In the rows, zero is written as 128.
The rows of M fall into 3 groups, and each row is roughly a mix of its group's hidden directions.
M:
[[ 82 160  83 105 141 156 119 148 135 181]
 [123 196 103 162 124  88 150  94 120 116]
 [ 80  87 177 138 154 164 119 111 131  96]
 [ 68 122  99  90 143 167  90 148 145 143]
 [177 129 116 176 102 109 146  68 134 141]
 [108 143 156 121 168 104 134 159 184  81]
 [172 179 164 153 105  97 122 132 151 167]
 [123 166  63 129 111 100 120 115 105 176]
 [105 161 171 127 134 153  90 188 128 156]
 [ 69 141 119 163 125  83 178 128 146 139]
 [ 92  73 124  95 123 148  77 136 167 125]
 [165  91 108 158 128 113 155  76 103  89]
 [166 190 102 127 106  99 118 154 138 171]
 [132 189 105  86  95 117 144 125  88 157]
 [129  83 115  91  64 145 156 105 105 113]
 [ 83 124 164 151 165  95 162 171 103 132]
 [119 190 126 161 121  78 166 101 115 127]
 [ 93 122 153 139 161 154 171 145  73  95]
 [104 101 129 118  86 158 186  88  97 128]
 [ 87  76 102 100 146 151 159 102 112  92]
 [ 86 121 150 124  99 173 186 123  95 111]
 [169 112 105 149 142 117  54 154 113 149]
 [ 64 116 141 106 147 169  86 159 145 137]
 [ 92  62 121  78 124 149 117 122 152 106]
 [155  49 149 153 127 132 158 135 149 151]
 [148 105 140  71 135 174  83 158 105 127]
 [193 130 153 166 109  94 162 103 110 119]
 [ 73 156 114 123 149 160  85 115 165 160]
 [ 84 185 159 121 150  99 150 160  98 126]
 [137 156 105  99  98 129  89 195 109 109]
 [165 143  91 122  88 156  99  79 164 139]
 [157 172 151 139 148 107  90 170 149 173]
 [129 162 146 116 162 106 103 181 173  92]
 [ 99  64 168 120 154 130 144 177 129 125]
 [167 140 100  78  95 173  91 118 129 150]
 [194 132 147 157 108  90 158  92 120 113]
 [ 90  70 133  90 125 155  85 133 160 116]
 [141  98  98 148 114 141 135  62  92 167]
 [117 142  87  94  88 127 109 183 106  91]
 [114 172 100  59  89 140 113 127 110 142]
 [133 144 200 164 138 134 168 143  92 127]
 [164 178  82 121 108  96 137 154 126 171]
 [172 187 107 165 130 105 142 148  89 139]
 [147 136 165 167 133 103 194 130  89 113]
 [151 141 123 155 155 121  61 181 118 145]
 [ 66 137 153 149 165  92 140 149 108  92]
 [ 75 114 106 102  96 128 182 127 121  86]
 [202 141 137 149 100  86 148  98 130 126]
 [122 151 153 125 155 115 102 199 159  94]
 [ 78 148 112 106 116 148 166 143 114  66]
 [116 144 184 160 158 175 165 101 120 137]
 [ 93 144 130 100  97 130 201  90 135 124]
 [ 56 143 130 118 154 166 114 116 159 162]
 [103 102 141 170 146  89 190 155 123 148]
 [161  42 154 128 114 143 129 122 131 145]
 [127 141 119 185 126  82 190 113 139 141]
 [ 63  87 131 116 154 172  96 140 134 116]
 [102  75  77  93 129 145  97 106 150 109]
 [195 165 152 151 104  86 149 136 116 132]
 [ 66 128 142 140 161  94 161 171 104 120]
 [ 67 118 154 116 142 162  83 145 164 147]
 [141  80 192 149 127 130 139 100 122  83]
 [119 172 107 106 158  79 131 125 184 103]
 [ 87 185 153 107 132 126 123 170 155 165]
 [ 83 116 103  97  95 137 167 137 115  71]
 [ 62  93 157 127 158 176 116 131 126 117]
 [ 52 136 138 116 162 172 150 131 121 143]
 [ 60 147 151 132 164 158 163 148 104 134]
 [118 154 123 167 140  87 198 148 123 151]
 [152 157  86  83  86 155  99  97 147 122]
 [ 86 145 119  84 129 159  86 169 150 161]
 [178  99 113  97 105 178  86 114 141 143]
 [ 62 101 128 157 132  98 169 151 144 155]
 [171 187 132 181 128 101 131 144 104 146]
 [163 130 143 162 139 118 102 114 123 207]
 [118 140 134  68 139 169  73 156 118 109]
 [175 131 104 177 117 100 179 102 127 152]
 [ 80 176 130  87 145 118 141 176 101 120]
 [ 85 152  93 104  90 149 169 130  92  99]
 [ 67  99 155 134 162 103 145 167 115  99]
 [ 76 203 117 119 141 109 118 134 113 107]
 [146 173 115 108  80 128 114 158 102 182]
 [130 155 156 160 193 112  99 159 162 127]
 [ 81 158 113 106 107 153 164 153 104  77]
 [128 154 147 132 156 111  88 201 153 114]
 [174 187 145 175 122 102 143 123 118 154]
 [ 77 136 159 123 157  96 119 141  81  84]
 [192 158  90 122 103  89 159 122 112 137]
 [172  52 148 138 116 145 145 126 151 150]
 [177 125 140  87 139 165  77 135  92 108]
 [110 112 157 165 166  97 180 170 115 138]
 [151 113 171 160 167 111 128  91 163 172]
 [124  85 143 140 116 159 171  63 108 139]
 [ 86 149 125  69 142 154 113 185 124 127]
 [100 174 102 119 137 147  74 158 148 168]
 [136 172 186 155 149 153 136 141 126 178]
 [183 152 148 158 114  92 180 120  99 126]
 [ 65 157 132 160 156  88 161 153 120 125]
 [116 152 158 125 160 124 110 194 158  86]
 [180 135 121 174 104 110 135  66 130 141]
 [137  73 140 177 141 107 182 139 151 138]
 [ 98 105  89  92 106 118 155 114 135  64]
 [ 85 122 131 120 142 136 186  90 143  76]
 [119  42 169 122 137 141 109 140 125 121]
 [143 148  87 108  75 112 102 158  99 170]
 [ 84 144 113 158  98 106 137  83 185 127]]
Here is one row from each group, named. Which group is each of the other rows in?
[ 98 174 152 104 124 130 100 175 163 167] | <88>
[ 88 202 124 120 146 108 112 129 106  91] | <34>
[126 126 102  89  85 138 108 181 107  82] | <120>

[ 91 115 151 119 147 138 178 107 155  67] | <120>
[146 109  74 101  95 120  81 159 108  97] | <120>
[200 147 137 151 103  83 156 109 119 121] | <88>
[104 163 174 164 156 137 180 134  93 129] | <88>
[117  91 107 100 125 156  72 184 115 117] | <88>
[ 59 122 133 144 146  96 170 167 126 140] | <34>
[106 202  85 143 119 109 143 110 158 121] | <34>
[162 178  75 114 108  93 131 148 134 163] | <88>
[193 125 110 163  99 127 132  72 137 144] | <34>
